The rows below fall into families. The same turns and mirrors carry the whole set onto itself and the rows of a family onto each other. For each named row, which other rows are in its family? Write them in the order they are listed.
These 32 rows form 4 families of 8 rows each.
z_190: -323	-297	-268	-1	-17	-51	-10	-55	42	-70	32	167	-108	15	-47	-92	-162	-134
z_240: -52	31	-301	138	-113	55	-98	119	-112	-169	-98	-14	148	100	-157	-333	12	96
z_603: 46	6	-215	-154	0	-217	-124	-152	97	47	-9	17	131	-133	71	-237	14	93
z_746: -161	-148	-399	-104	-108	-162	47	-89	60	-252	18	148	65	25	104	-77	-114	87
z_581: 53	-93	-127	12	-41	-52	38	-97	-122	6	-27	-221	83	-15	141	-218	-89	12
z_249: -138	-175	-408	1	-168	-62	-97	-96	152	-333	27	63	-58	31	30	-131	-147	-53
z_635: -176	-287	-245	-82	102	-26	38	186	160	-72	-27	113	-48	-173	-207	-98	-56	-31
z_320: 0	-265	-250	-41	53	-130	60	137	143	-251	114	-95	-85	-144	-72	-166	-240	23
z_692: -206	-366	-241	-48	210	-67	-148	74	158	-161	195	-96	52	-129	-84	-101	-133	31
z_733: -47	42	-60	-116	199	-57	-187	-4	166	97	75	1	-109	-84	-47	-229	-60	-35
z_127: -74	-64	-258	-197	84	-24	-65	-73	54	-111	41	-10	204	49	-47	-469	-112	246
z_512: -11	-35	-143	176	-61	-146	-27	11	-195	29	0	-103	10	35	28	-263	-150	-77
z_933: -27	-20	-299	62	-89	58	-27	-35	-123	-197	-23	-97	170	23	-42	-215	25	272
z_911: -151	154	-270	-60	136	-68	-47	105	98	99	14	7	111	-55	-53	-207	102	-173
z_363: -27	-237	-252	-170	61	-86	208	159	77	-217	1	-59	90	-70	17	-170	-168	96
z_703: -69	44	-124	124	46	67	-117	-32	-19	17	5	-94	-173	-13	36	-57	-40	-71
z_589: -307	-253	-88	-10	-177	-40	-145	-40	-29	-145	69	112	65	134	-164	-139	71	-156
z_816: -268	107	-202	-60	184	-93	-56	93	-34	18	219	26	162	76	-165	-354	-8	-5
z_601: -216	79	-230	107	148	-72	64	80	-133	74	147	-82	21	14	-22	-170	-72	-110
z_177: -145	-193	-91	-201	-163	-181	-15	-92	-18	-224	106	3	209	192	69	-251	-54	-53
z_505: -157	80	-137	-115	133	83	-264	33	142	-98	94	69	23	66	-211	-335	35	137
z_51: -192	32	-145	111	36	200	-155	7	-88	-157	88	-69	-55	171	-126	-225	-45	104
z_193: -80	-13	-246	-72	110	-133	-113	98	21	-46	57	93	141	26	-186	-515	-154	153
z_222: -272	152	-355	67	37	95	-35	81	-54	-68	28	3	138	122	-92	-223	87	-76
z_887: -266	-349	-113	20	25	-72	-248	-51	13	-195	247	-138	122	57	-55	-103	-37	-66
z_550: 27	-146	-81	-172	-124	-188	22	142	41	-232	39	-52	238	-46	-85	-109	131	64
z_686: -162	-301	-203	-60	49	54	-248	116	186	-238	65	-139	186	-58	-141	-87	116	-44
z_665: -134	-220	-79	-81	-174	-183	-174	-76	44	-312	232	-34	87	145	-91	-293	-92	-64
z_291: 62	-173	-108	-131	-118	-120	-122	160	204	-288	50	-101	112	-92	-179	-193	87	-57
z_605: -242	-300	-346	-10	27	3	-242	-81	197	-178	49	-33	51	-41	47	-22	-28	-123
z_677: -182	-295	0	-106	-7	-29	-58	205	47	-128	72	10	113	-15	-319	-204	84	-61
z_486: 24	48	-273	-44	1	-215	-147	-4	107	95	-113	99	52	-99	15	-305	-51	-96

Same family as z_603: z_746, z_581, z_127, z_933, z_363, z_177, z_550
Same family as z_193: z_240, z_249, z_320, z_512, z_665, z_291, z_486
Same family as z_190: z_635, z_733, z_703, z_589, z_505, z_51, z_677

The rows below fall into families. The same turns and mirrors carry the whole set onto itself and the rows of a family onto each other. For each named row, which other rows are in its family? Write them in the order they are listed.
These 32 rows form 4 families of 8 rows each.
z_859: 128	-148	109	-155	-117	203	298	-86	-42	146	103	116	274	-190	51	139	-148	180	430	-245
z_721: 180	-530	136	-310	-138	273	149	72	271	-86	258	-106	340	-124	258	-170	147	118	251	-77
z_775: 121	-495	207	-387	-85	276	193	97	161	12	309	-115	333	-114	270	-223	188	161	181	-210
z_976: 230	-47	142	-227	-61	191	68	67	1	256	-17	-62	123	-142	213	153	-1	85	437	-191
z_79: 215	-25	129	-235	-20	225	106	54	-15	254	65	-80	130	-138	242	189	-6	164	419	-350
z_255: 151	-24	118	-71	-143	202	306	-68	-50	165	208	-9	304	-107	113	109	-120	156	390	-341
z_914: 270	-3	159	-214	-44	203	171	49	51	287	87	-90	143	-110	233	168	-17	65	411	-307
z_609: 128	-44	79	-43	-145	163	213	-89	-101	108	148	40	372	-180	109	87	-103	140	427	-260
z_265: 167	-87	27	-30	-147	247	208	-101	-1	46	119	35	312	-164	128	171	-124	191	470	-249
z_715: 192	-335	91	-395	-9	67	-36	69	319	-76	397	-4	354	-7	225	-179	-4	188	226	-276
z_792: 138	-280	55	-344	-13	88	-68	33	249	-89	425	-23	403	-82	244	-245	69	157	218	-220
z_691: 231	-46	64	-256	-73	172	51	-10	20	252	156	-106	151	-102	212	202	-48	-3	485	-249
z_555: 174	-418	237	-291	-73	317	170	116	194	-6	371	-118	341	-119	253	-213	198	176	150	-159
z_946: 246	-31	114	-199	-69	188	49	51	-1	250	29	-93	155	-143	234	160	25	43	450	-199
z_253: 125	-509	178	-351	-52	271	101	94	207	-29	228	-54	259	-165	139	-173	200	231	152	-99
z_554: 116	-50	100	-102	-102	244	253	-69	-104	135	169	27	294	-154	139	117	-83	236	408	-377
z_206: 203	-76	67	-28	-198	192	279	-51	19	100	135	36	284	-126	66	125	-163	163	448	-254
z_345: 192	-539	163	-321	-84	340	157	41	215	-45	368	-91	319	-111	192	-129	181	133	194	-172
z_967: 173	-338	124	-419	-8	55	-13	88	327	-74	357	20	321	-2	204	-191	-20	228	212	-263
z_884: 156	-278	173	-338	-22	45	15	136	287	-29	401	-66	394	-41	261	-230	45	238	153	-268
z_500: 207	-332	124	-295	-72	41	-14	150	357	-91	329	-25	374	-64	215	-216	5	245	207	-175
z_582: 322	-54	109	-172	-100	189	142	64	125	227	16	-49	126	-129	182	187	-67	83	469	-214
z_129: 267	-68	52	-158	-70	225	50	19	92	167	11	-72	138	-137	226	236	-43	126	486	-217
z_445: 199	-93	127	-294	-64	169	102	44	29	245	27	-13	73	-106	141	186	-103	123	455	-210
z_364: 104	-333	153	-423	-39	38	46	109	233	-29	349	-41	378	-24	279	-261	25	220	199	-297
z_342: 174	-550	185	-338	-81	333	182	59	218	-43	327	-69	292	-105	173	-137	166	178	176	-167
z_75: 115	-60	104	-60	-142	164	232	-81	-88	111	101	71	348	-173	88	82	-116	182	410	-251
z_262: 153	-109	48	-115	-124	209	247	-146	-58	144	233	30	355	-196	121	157	-92	58	455	-289
z_211: 153	-370	78	-352	-88	39	7	78	342	-122	304	-35	384	-27	263	-211	-21	180	256	-171
z_479: 228	-481	185	-254	-128	316	142	128	264	-70	297	-80	320	-143	210	-194	156	193	209	-71
z_588: 105	-314	117	-388	-13	80	-12	83	270	-99	292	64	323	-77	168	-274	10	283	202	-187
z_597: 159	-469	111	-301	-69	275	57	43	186	-16	359	-148	341	-180	217	-151	252	100	180	-140

Same family as z_500: z_255, z_914, z_555, z_206, z_884, z_582, z_479
Same family as z_588: z_859, z_792, z_691, z_253, z_445, z_262, z_597
Same family as z_211: z_721, z_775, z_79, z_265, z_554, z_129, z_364

The rows below fall into families. The same turns and mirrors carry the whole set onto itself and the rows of a family onto each other. For each named row, which other rows are in its family? Write them in the order they are listed.
These 25 rows form 5 families of 5 rows each.
z_778: -313	-187	7	4	-58	-113	420	-67	67	86	-168	80
z_670: -245	-257	-213	194	-17	-124	272	-108	13	-18	-169	207
z_987: -35	-50	62	236	0	-349	231	72	18	-271	72	289
z_310: -330	-129	-207	158	-95	-45	348	-97	-6	-16	-69	203
z_732: -40	164	98	-112	-47	-298	304	-112	-11	-98	-4	155
z_316: -22	-96	-60	241	-143	-314	165	-130	102	-263	-97	369
z_40: -269	-140	81	2	8	-164	363	-45	87	110	-189	19
z_697: -337	-85	115	-33	13	-213	396	48	69	-45	-199	23
z_391: -316	-211	-177	129	-11	-115	265	-113	80	-20	-90	367
z_858: -32	-166	-76	189	-178	-230	190	-150	91	-260	-181	362
z_207: -151	143	164	-126	-6	-135	296	-11	73	-46	3	157
z_474: -81	82	124	85	12	-252	172	49	70	-323	62	294
z_339: -118	-158	-28	199	-236	-257	262	-105	191	-132	-198	415
z_998: -91	47	63	-76	33	-299	423	-137	-117	-63	37	140
z_87: -119	74	135	-100	-8	-151	369	1	-13	-45	-24	14
z_145: 31	-64	154	164	-11	-354	350	136	11	-178	-3	291
z_904: -337	-70	-171	311	-86	-81	323	-56	27	-125	-143	175
z_77: 33	84	153	85	-39	-307	214	40	32	-281	-5	177
z_881: -53	110	173	-35	-37	-175	326	-81	16	-38	53	44
z_655: 9	-15	174	163	-63	-261	231	25	40	-350	31	207
z_463: -364	-76	81	15	-18	-255	414	-144	64	-71	-261	68
z_159: -264	-274	-171	256	-93	-170	289	-140	71	-64	-132	277
z_144: -138	-112	-21	154	-83	-277	148	-111	162	-269	-129	468
z_376: -351	-131	60	-34	45	-103	374	31	120	75	-128	168
z_565: -9	-12	-49	243	-251	-204	279	-58	123	-113	-175	399

Same family as z_159: z_778, z_316, z_87, z_77
Same family as z_207: z_391, z_474, z_144, z_376
Same family as z_145: z_998, z_904, z_463, z_565

The rows below fall into families. The same turns and mirrors carry the whole set onto itself and the rows of a family onto each other. For each named row, which other rows are in its family? Write them in the order they are listed.
These 36 rows form 6 families of 6 rows each.
z_269: -167	139	-76	-24	144	-144	74	-85	19	-145	34	-69	250	78	128	-163	102	23	133	-7	24	40	121	-48	-32
z_748: -178	62	-55	25	82	-170	150	-33	-20	-191	93	9	263	15	25	-195	90	46	86	-49	41	-42	140	-87	-16
z_504: 126	-120	36	57	14	246	-56	-28	-2	117	-38	97	-288	-72	-49	141	-51	-34	-127	-50	44	-88	-96	98	-18
z_620: -105	77	-105	55	103	-167	178	-68	-27	-129	74	-66	296	36	52	-44	47	-37	174	59	-10	106	101	-136	-25
z_452: 168	-188	36	56	12	245	-75	-80	-63	154	-30	79	-200	-13	-91	135	77	-64	-124	-57	62	27	-89	88	58
z_403: 191	-130	19	-33	-64	225	-140	-43	-6	102	-57	16	-280	-41	9	141	-32	-97	-114	-54	73	24	-33	79	23
z_919: -144	47	-102	0	125	-134	149	-48	48	-159	20	-22	289	20	76	-116	50	-1	186	25	5	69	188	-110	-34
z_57: 204	-208	40	-3	-115	257	-118	-20	16	92	-21	56	-140	-55	-31	202	-48	-69	-113	-69	31	48	-50	67	-33
z_702: -140	83	-121	-35	91	-154	151	-80	3	-157	20	-17	285	71	84	-154	90	-25	120	-49	-22	69	136	-105	11
z_678: 138	-190	72	13	-77	210	-120	-15	-36	119	49	48	-231	-5	-124	150	-1	-33	-124	-63	80	-79	-44	102	13
z_169: -170	61	-112	-51	33	-162	160	18	43	-161	25	-51	245	49	9	-97	33	38	176	19	-30	-13	220	-96	-83
z_83: 163	-193	43	85	-51	186	-44	-41	-32	111	-49	73	-232	-108	-21	133	16	-30	-148	-41	85	123	-144	27	-32
z_187: -178	102	-94	-77	-26	-191	115	6	-16	-197	24	-52	245	32	-6	-150	50	-4	130	-47	-35	0	173	-74	-71
z_666: -152	71	-60	109	84	-183	218	-18	-61	-146	122	-36	258	7	-25	-84	65	55	135	57	29	-21	112	-117	-58
z_965: 134	-108	83	55	10	264	-6	-96	-77	88	-24	82	-271	-5	-34	55	-7	-90	-174	-49	112	89	-101	99	27
z_380: -193	165	-92	-76	45	-170	79	-20	3	-153	6	-101	210	95	57	-142	83	49	133	-9	-30	-11	151	-34	-89
z_489: 167	-174	39	-29	-82	218	-164	-48	-42	117	-40	17	-203	-41	-88	170	-12	-127	-71	-56	38	60	-55	106	12
z_282: 183	-202	39	40	-107	255	-44	5	-12	115	-2	88	-178	-22	-92	177	4	22	-164	-72	36	-52	-48	68	-41
z_896: 137	-90	61	-55	-95	239	-76	-62	-33	66	-25	15	-280	18	-21	108	-93	-146	-131	-52	65	107	-60	100	-8
z_611: -141	98	-96	-3	-15	-204	163	10	-25	-149	97	-103	250	42	-16	-25	-1	-1	176	54	-32	10	146	-112	-89
z_289: -230	158	-41	-47	61	-151	165	-17	12	-155	-14	-110	233	124	40	-38	12	23	116	19	-8	5	181	-46	-43
z_831: -188	109	-140	-9	100	-182	137	-39	65	-152	10	-26	235	6	55	-82	13	-27	135	30	-61	5	180	-96	-137
z_428: 136	-105	22	-2	-36	235	-102	-17	17	101	-53	56	-287	-67	-27	171	-90	-79	-89	-57	15	-46	-80	107	-35
z_305: -207	97	-99	35	111	-184	158	-19	43	-162	50	2	225	-17	24	-111	29	25	105	28	-28	-66	179	-86	-146
z_672: -181	95	-123	49	170	-162	167	-71	58	-138	24	12	249	-11	77	-108	49	-7	112	32	-28	4	154	-102	-105
z_619: 103	-98	100	6	-98	230	-20	-18	-64	70	31	48	-321	17	-94	71	-62	-46	-182	-56	98	-22	-53	109	-26
z_3: 170	-190	36	1	-126	168	-92	-22	33	106	12	25	-248	-47	9	185	-57	-46	-137	-53	66	87	-104	9	-47
z_16: 140	-184	30	49	-115	170	-7	5	-17	128	-5	54	-281	-32	-68	158	6	35	-178	-53	57	13	-110	27	-57
z_143: -206	143	-34	18	115	-160	93	-26	-31	-168	41	-56	227	24	41	-197	117	86	111	-5	40	-38	123	-25	-76
z_817: 164	-125	32	5	-77	213	-77	-4	-39	110	-34	41	-315	-38	-67	116	2	-16	-152	-54	78	-79	-28	92	1
z_777: -251	148	15	46	109	-141	178	-13	-45	-182	-12	-66	240	33	-1	-98	53	58	95	28	48	-22	151	-27	-48
z_115: -210	131	-1	16	153	-124	140	-71	15	-169	2	-73	277	68	104	-73	23	-2	117	26	56	55	149	-54	5
z_437: 150	-112	15	43	36	259	-75	-61	4	123	-83	87	-265	-74	-4	158	-47	-90	-100	-56	23	2	-110	95	-2
z_937: 187	-137	38	53	8	237	-82	-58	-56	119	-71	65	-269	-84	-23	92	35	-56	-140	-44	100	12	-66	91	40
z_26: -177	47	-74	47	112	-146	187	1	1	-165	31	1	259	-8	-8	-152	79	71	147	26	24	-18	188	-88	-64
z_729: 205	-202	38	76	-42	279	-57	-45	-39	110	-65	106	-134	-82	-62	158	36	-30	-143	-62	47	54	-86	67	-13

Same family as z_666: z_620, z_965, z_896, z_611, z_619
Same family as z_143: z_269, z_57, z_380, z_282, z_729
Same family as z_83: z_289, z_3, z_16, z_777, z_115

The rows below fall into families. The same turns and mirrors carry the whole set onto itself and the rows of a family onto each other. For each named row, which other rows are in its family? Write them in the order they are listed.
These 21 rows form 7 families of 3 rows each.
z_426: 178	112	-57	-50	292	-253	68	174	118	-104
z_629: 101	23	-167	7	371	-165	-4	201	62	101
z_189: -58	-87	-185	-74	68	-381	-54	23	32	-128
z_490: 15	-91	-198	-58	62	57	-165	-78	48	98
z_52: 96	13	-145	-71	-10	75	-172	-3	143	172
z_661: 36	46	-158	-47	70	158	-137	-9	94	37
z_260: 11	-114	-158	-118	-92	-341	-52	121	186	-85
z_515: 115	-93	-162	-85	-34	60	-127	76	202	149
z_837: 46	-13	-89	-132	-55	-208	-53	-86	96	-218
z_964: -88	11	-155	-88	-23	-278	-60	17	77	-221
z_596: 79	136	-130	0	331	-168	31	252	101	-34
z_935: 40	74	-188	-138	13	23	-93	-125	203	155
z_556: 181	166	-272	-1	265	-243	58	206	95	46
z_114: 153	83	-293	-47	25	76	-100	-39	85	121
z_279: -26	-12	-146	-106	-91	-384	-85	36	122	-97
z_631: 146	116	-115	-15	270	-249	7	276	149	115
z_680: 113	178	-160	-77	309	-207	63	136	217	151
z_401: -45	70	-181	-155	9	-394	9	-39	192	-66
z_538: 159	-8	-139	-34	218	-211	20	319	211	105
z_568: 192	56	-82	-73	144	128	-77	-21	114	37
z_202: 28	45	-296	-88	-79	-332	-35	-23	70	-136

Same family as z_538: z_260, z_515
Same family as z_279: z_52, z_631
Same family as z_837: z_426, z_568
Same family as z_114: z_556, z_202

